The rows of Z fall into 3 groups, which share some directions, and each row is roughly a mix of its group's hidden directions.
Z, 100 rows:
[[ -9 -22   8  18  44  -3  -2  20  11 -62]
 [-49  16 -27  -4 -10  11  40  11  -6 -42]
 [-43 -16   8   7  32 -44 -40  11 -13   8]
 [-34 -18  -1  41 -39 -27   6  37  11  14]
 [ 27 -29 -17  23 -21 -13  15 -16  61  -8]
 [  2  21 -46  -8   4  41  16 -13  31  39]
 [ -4  54 -14 -16 -12  -5  -3 -37 -21  43]
 [-14   1  37  26  -1  33   2 -12 -17  59]
 [  1 -20  24 -37  26  29 -39   6  30  30]
 [ 21   4  13 -22 -53  15 -36  -8 -17  37]
 [-41  21 -22 -45   7 -10  34  32  11  -9]
 [ 12 -27 -25  47 -35  10  19  16  32  22]
 [  9  19 -45   9 -20  23 -22 -13 -36  43]
 [-32   4  66  19 -11 -21  16   6 -24  -1]
 [ 14  17  12  -6  27   6  30   3  59 -37]
 [-33  16   0 -18   2  22 -36 -12 -29  53]
 [  7  30 -18 -18 -10  20   0 -35 -36  50]
 [ -4   3 -38  15  36  -4  28   4  11 -57]
 [-13 -30  30  42  19  22 -42   4   2  29]
 [ 22 -33  54  30  19 -16  24   3  -4 -25]
 [-31  54 -38 -32  19  14  10 -11  11   5]
 [-17  50  45  13  10 -18  19  29  14 -21]
 [  5   9  -9   9   4  38  -4 -33 -46  47]
 [ 47  34   4 -33  33  17   5   1  37   4]
 [ -4  12 -10   6  11  39  -2   7 -31 -65]
 [-29 -22  33   3   4  48  10 -10   4  47]
 [-45  31 -19  -1 -40 -27   1  29  -4 -26]
 [-15 -21  16  -8 -51  18  21  48  18  14]
 [-30   7 -49  36  21 -12   9 -23  28 -25]
 [-21 -10  32 -23  27 -44 -24  28 -17 -28]
 [ -5  47 -40  16 -44  32  12  -2  -6   9]
 [ 32 -32  61 -19  -4  16  -1  18 -18  15]
 [-31  44 -38   8   1 -32   5 -34  17  18]
 [  3  19  52   6 -42 -16  -5  -3 -41 -17]
 [ -8 -59   3 -37  -4 -27 -16  15   3 -32]
 [ 38  17  17 -20 -42  14   3  10  37 -36]
 [ 24  10 -12  19  29   3  14 -35  40  46]
 [-45  17 -14  23  47   9 -17  -2 -27 -28]
 [ -7 -18   6 -10  38 -59 -17  12  32  17]
 [-27  21  17 -24 -26 -45 -20  23  -1 -38]
 [-26  10  18  39 -28  10  14  46 -10 -37]
 [-20   8   3 -25 -37 -25 -29  35  33 -32]
 [-22 -24 -11  27   8  17 -18  12 -49 -45]
 [ 20  -5  44  14   7  45  -1   9  19 -46]
 [ 16   9 -19  -5 -56  -9  26  32   6 -39]
 [-28   6  11  -3  21 -40 -38   4 -52  -4]
 [ 26  -3  18 -35 -33  34 -39   4  26  22]
 [-13 -28  -7   2  54  35 -14  -4  10  41]
 [  1  27 -19  29 -55  19  13  17   3  39]
 [-25 -52 -20  38 -33  -5 -11  15 -22  10]
 [ 45  24   1  14  46  40 -16  21  -6   5]
 [-33 -17 -20  18  25  22  16  12  60   1]
 [ -7  16 -16  -5 -30  44  55 -11   1 -25]
 [ 26  12  58  20  36   1  10  12  14  29]
 [-17  14 -37  -5   9  19  51 -22  30 -29]
 [ -8  10   0  19 -39  18  -6 -12 -52  44]
 [ 20   3 -35  49   9  55   6  -3  -1  -3]
 [ 46 -10 -10   6  -7 -38  32 -29 -39   2]
 [-22  35 -26 -12  58  29  15  -1  10 -11]
 [ 11 -11  14 -53  42 -36 -19   3  18 -16]
 [ -2   8  15   6 -25 -20 -16 -17 -70 -20]
 [-39   7 -60  36 -16 -20  -6  -5   5   2]
 [-20 -40   4 -10  -1   9  11 -29 -14 -62]
 [  7  17 -17 -60 -11 -45  -6   5  28  -8]
 [-35 -16   6  12  67 -18  17  -2   0  23]
 [ -5  22  20 -33   9   9 -11 -27 -25  59]
 [ -5  24 -35 -11 -16 -26  31 -14 -17 -54]
 [-19 -18 -22  16 -17  25  42   1  54 -12]
 [  0 -49  54  14  16  -9   2 -20 -24  21]
 [ -4  -9 -54  -3  49 -13   2 -15 -28 -24]
 [ -1  -7  20  -1  -8  -6   5  35  64 -36]
 [  4 -18  11  58  29  35  23  -8 -22 -15]
 [ 16 -49  31  -6  37  14 -41   4 -14 -12]
 [ 40 -20   1  37  10  33  -6 -17  47  14]
 [ 31  18  20 -42 -20  -5 -13  48 -17  23]
 [-38  23 -28   6  17  43  32  13   9 -32]
 [ 33 -26  19  14 -33 -16 -32  42  22  18]
 [  4 -32 -54 -26   6 -38 -18  11  21  13]
 [ 37   5 -21 -14 -12 -23  -1  46  48  -8]
 [ 54  13  17 -29 -16 -27 -15 -20 -35  15]
 [ 14  65  14  30  12  24   2  22 -13  17]
 [ 50   3  10 -30 -27  23  30 -19  18  29]
 [  8  35  -8 -28  57  34   9 -13   4  19]
 [ -5  21 -19 -14 -30   3  47 -32 -27 -36]
 [ -4 -22  13 -47  12 -25 -41  23  32 -17]
 [ 13 -64 -13   6 -39  16 -10  27  -8  10]
 [ -4   9 -20  44  24  -7 -38  29  -3 -43]
 [  3 -10  57  15  57 -11  -2  -3 -11  -8]
 [ 24  21  16 -29  48  -6 -31 -11 -22  34]
 [ 57  -4  33   4 -16  28   3 -17 -22 -33]
 [ 27   1  18   1  -2 -20   1  16  35  65]
 [-13 -36 -31   1  58  24 -20   2  14  18]
 [-29  22   1   7  38  -9 -29 -10 -56 -17]
 [ -4   6   7  25  12 -52  42 -10 -35 -23]
 [-29 -10 -24  21  51 -27  20   7  -7 -39]
 [-20 -12 -39  26 -52  13  26   3  26 -13]
 [ -4 -25 -24 -42  32 -25 -21  15  42   5]
 [ 38 -46  20 -19 -23 -10 -39  16  17 -10]
 [ 11 -20   2  29  44 -23  36  -8 -19 -41]
 [ 33 -19  -1  17  15 -40 -43  19  37  10]]

One row of each group comes first, with its name. Which group is each row after those in?
[-26 -43 -36  10 -11  -4  -9  17  -3 -52] -> X
[-29  19 -11   9 -41 -11  13  13  32  52] -> E
[ 10   9 -30 -27 -30  -5  52   5  36 -22] -> J

[-35  -8  -5   5   5 -12 -20  -7 -35  63] -> E
[  5 -13 -22 -71  -7 -29 -17  -7  15  -8] -> X
[ -5  -4 -18  20  20 -11  19 -30 -53  43] -> E
[-27  40  16   3  17  -1  -7  21 -32 -53] -> X
[-41  33  16  39 -32 -21  26   8 -23   0] -> E
[ -3  12  -5 -27  14 -44  13 -30  53  18] -> X
[ 26  16 -24 -34 -33   1  12   9  50  27] -> X
[ 66  -8  -1  22   4 -18 -36  -2  26   2] -> J
[57  7 21  1 -3 49 -5 -8  6 31] -> J
